Where one turn sends some rows of the set: a few examples, then the rows asked:
k943: [-15 -17   9  -1 -45 -24 -21  -1  -4 -38  29  16  -9  27 -28 -51  31 -34
 -23]
k791: [ 19  12 -55 -36  10   9   9  -3  11 -13  13  43  14 -14 -16 -35  57   3
 -39]
k507: [-44 -37 -50 -13   1  -1  11 -32  35  15  29  11  29  -2  10 -35 -10  12
   2]
k506: [  9  48 -12  14   1 -13   5  31  12  30 -23 -26 -29 -21  61  14  24  -9
 -32]
k994: [-30  24 -11 -32 -13  20  38  -8  29  21  -9  13 -31  24  47  23  44  41
  19]
k143: [-28 -17 -15   1  -3  14   5 -68  19  61  39  -8   5   8 -22  13  -4  15
 -10]
k997: [-34  11  42   3 -65  17  -1  -4  11  15 -10  -5  39  -7 -12  -8  31 -51
 -18]
k253: [ -1  17  -1 -13  20   3  14  47   7  37  17 -31   7  60 -14  -2   3  43
   0]
k977: [-44   1  43   8 -39  15  -2 -14  15   8  -9   0  39 -11 -14  -2  23 -70
   0]
k700: [-24   8 -31   0  44  32  -7  -7 -24  -3   4 -29  64 -24  10  -7  14 -38
  17]
k241: [ 11   3  42  -7  40  17  -1  -2 -28  -2  21   8 -32   0 -26  53 -15  41
  17]
k231: [ 53   1 -10  27   1   8 -10  27 -18 -35 -31   9 -41 -20 -14   5  31 -30
  35]
k841: [-13  22  16 -46 -49  17  39 -10 -36   8   3  22 -19  21   3  21  64   4
  10]
k699: [ -8   2  -4  16   2 -50   1 -13  14 -27 -24 -49  14 -14 -23 -12 -49 -18
 -17]
k560: [-26 -13   8  10 -43 -31 -13  19  -9 -37  31  -1  -1  31 -28 -32  22 -44
 -29]
k525: [ 32 -12  -2 -17  24  30 -19 -52  16  -8  -9 -32 -52 -16  -1  32   2  28
 -36]
k500: [ 27 -17  13  -8  16  17 -12 -45  12  -4 -35 -22 -57 -20  17  34   3  26
 -39]
k17: [-23  23 -30   1   3  31   4  30  -3 -31 -35  31 -10 -30   0 -23  45 -26
  49]
k653: [ 28   8  26  -1  43  27  -6  -7 -34  -5  10  22 -20  -7 -17  64 -15  25
  11]
k764: [-10  13 -18  -1  27 -25  -2  39  14  -5 -26 -22 -22  -7  13 -21 -61  12
  24]

k17 -> k764
k525 -> k997
Now find these:
k943 -> k500
k253 -> k791
k841 -> k231

Where one turn sends some rows of the set: a few examples, then the rows asked:
k40: [ 12  -7  10  -1  -4  -7  54   2  38  -8  12  59  17 -32  -5 -28 -13 -18
  28  11   3  16 -17  15 -26  -3 -22 -36 -62]
k862: [-56 -12 -10 -26   1  16 -36 -45   6 -28 -29  -1 -45 -42  -6  25  20 -12
   5  15  40  61   5 -10  13 -19 -26  18 -36]
k48: [-13   5  23 -46  -3  13 -21 -34 -34  -5  18  -3 -51 -61 -42  11   0 -43
  21  -3  20  -3 -15 -32  12  36   1  40  -7]
k465: [-38  52   8  10  18 -37  21   7  -3   2  -4  25  51 -10  17  -5  -1  -6
   9  11  -2  49  15  17  52  30  10 -17 -38]
k94: [-10 -87  50 -13   2 -37 -23 -21  -8  38  -9  17   2   5  -1 -12   0  78
 -30  15 -11  49   4 -10 -18  24   1  -8 -31]
k770: [-54  21 -21 -33 -13  12  -9   9  15 -38  10  24  -2  -2 -28  34  -5  28
 -40  47   6  13  23  43 -21  23 -38  11   7]
k261: [ 31 -30  31  10  11 -32 -13  43  25  64 -11  10  33   6 -10   2  -1  35
 -47 -11  -8  19  13 -17   7  15  52 -26 -28]
k447: [-49   7 -14 -24   1  34  -9 -20  17 -48 -40  -7 -35 -31 -13  19   8 -14
   8   5  50  48  22 -20  28 -25   3   4 -19]
k487: [-23  15 -12 -10   3  21  -3 -15 -38  39  38  -4 -67 -10   1  -2  20 -33
  -8  30  16 -29  10   1 -75  24 -17  -3 -27]
k752: [  4  10  17 -39 -20  17   2 -11 -14 -19   7   2 -54 -60 -37   3 -19 -39
  36  15  28  -2 -13 -39  10  35  13  33 -21]
k571: [  1  35 -30  15  15 -15  34  38  -9 -13  11  30  22 -22   8 -10  -7 -24
  -6 -41   5  20  -5   5  29  -9  30 -52 -19]
k303: [-10 -63  16  -8  20 -57 -45   7  24  34 -25  19 -11 -26   6 -18  21  56
  -6  -7 -17  36 -26 -40 -23 -28  13 -10 -39]
k825: [-44  32 -28  32  32   9 -11 -33 -38   6  -3  -6 -55  -1  41  -2  32  15
   8   4  16 -17  26   0 -18 -47 -15  21 -33]
k130: [ 34 -61  66  24   9 -20   3   6  39  47  -4  29  21   6   0 -10  -4  52
 -23 -16 -12  19  13  -9   2  -4  27 -14 -35]
k585: [ 15 -51  13  -9  16 -49 -25  19 -38  52  -1 -33  21  11  -2   7  18  63
 -28  -4 -13  37 -11 -13  16  29  42  10 -10]
k603: [  -9 -101   28   -3    5  -30    9   -5   -7   47   14    5  -23    2
    5  -34   34   29  -39   -5  -12   14   23  -20  -52   19   35   -5
    4]
k243: [  6  20  -2  -7  -7 -12  14  -9 -36 -48  30   6 -19 -18 -23  24 -31  43
   9  -1  -7 -38   6  42  13  10 -12  56  13]
k92: [-43  44   1 -23   4  31   9 -10 -16  30  20  11 -37  10   3   4   8 -28
   2  38   3 -34  19 -21 -67  37 -19  -6 -34]
k530: [-58   0 -12 -39  15  17 -30 -43   4 -28 -48 -14 -28 -39 -25  25  20 -12
   6   4  45  37  20  -9  17 -28 -13  20 -27]
k138: [  8 -71  64  13  16 -37  10  -3  42  51  -9   0  21   7  -3  -6  14  18
 -26 -25  -6  18  43   5 -10   7  49 -12 -15]
k296: [  1  10 -37   3  -6 -15  -6 -13 -65 -31  23   5 -23 -21 -10  27  -9  46
 -20   4  -3 -20   6  30  23   5 -14  72   3]
k950: [  2  -1  -2 -37 -10  -3 -26 -25 -47  -4  14 -19 -61 -62 -30  22  -7 -40
  20  -6  28  11 -21 -22  14  30  11  37 -21]
k471: [-39   6 -12  -1   2 -27  62  -6  30  -6 -11  64  50 -16  15 -26  21 -23
   7  21 -19  16  26  -9   0  20  -7  21 -49]
k408: [ 19 -66  24  -8  11 -30   2  23  41  46 -15   8  34   5 -14  15  12   8
 -45 -46 -16  14  17 -20 -12   3  51 -19 -17]
k14: [ 19 -76  18 -17  16 -34 -26  23  -4  42  20 -20 -18 -14  -9  -1  28  18
 -18 -39 -11  30 -35 -26 -23   3  41 -27   3]
k338: [ 13   9 -17  -7   0  13   7 -15 -54 -32  31   7 -15 -18 -29  22  -4  42
 -10  -1  -2 -35  -4  22  22   1 -21  70  14]
k587: [-37 -19 -30 -30 -22  17  -8 -17 -12 -21  21  27 -20  -8 -26  30   5  26
 -52  52  11  19  16  41 -34  27 -52  29  -7]
k703: [ 16 -55  45   6  10 -46  -6   9  47  43 -16  46  29 -11   0  -5   5  29
 -23 -32 -37   5   8 -41  -1  -1  35  12 -35]
k53: [  1 -29  52  14  18 -63 -14  21  33  66 -18  18  27  -8   0 -15  10  22
 -28  -7 -21   8  32 -24   5  22  57   7 -26]
k453: [ -7 -16 -19  -7  -1 -23  79  -6 -28 -16   6  23  25 -13  -3 -14 -14 -43
 -13 -47   1  -7  42  17   0  28  39 -17 -13]
k826: [-29  38 -12  25  42  23  -1 -30 -38   6  -3 -25 -42   4  17  -3  32  19
  19   2  26 -32  27  13 -11 -50 -11  18 -21]
k271: [-37  40 -10  19  30  24  20 -36 -38 -11  -9 -16 -36  22  33   8   8  11
  23 -19  12 -37  38  -3 -14 -36  -1   9 -27]
k558: [-13 -51 -10  11  24 -64 -12  19  -8  51 -24  -5   4  -4  19 -31  46  53
 -24   9 -19   7  19 -38 -16  -7  47  31 -17]
k986: [-42   1 -33 -39 -11  26 -16  -8  -9 -24  -1  35  -8 -12 -42  25  -1  35
 -59  45  15   5  21  27 -25  11 -49  18  -4]
k451: [-39  36   9 -14  12  31 -13 -14 -32  38  29  14 -58 -12 -13 -14  13 -20
 -15  41  18 -34  18  -6 -62  25 -23 -13 -19]
k95: [  4 -13  42 -11  -3 -25  59 -28 -13  -1  13  14  22 -17 -14 -11 -39 -21
  23  -6  18  22  21  53  -4  44   4 -40 -45]

k40 -> k95
k487 -> k950
k451 -> k48
Now find these:
k703 -> k130
k92 -> k752
k585 -> k558

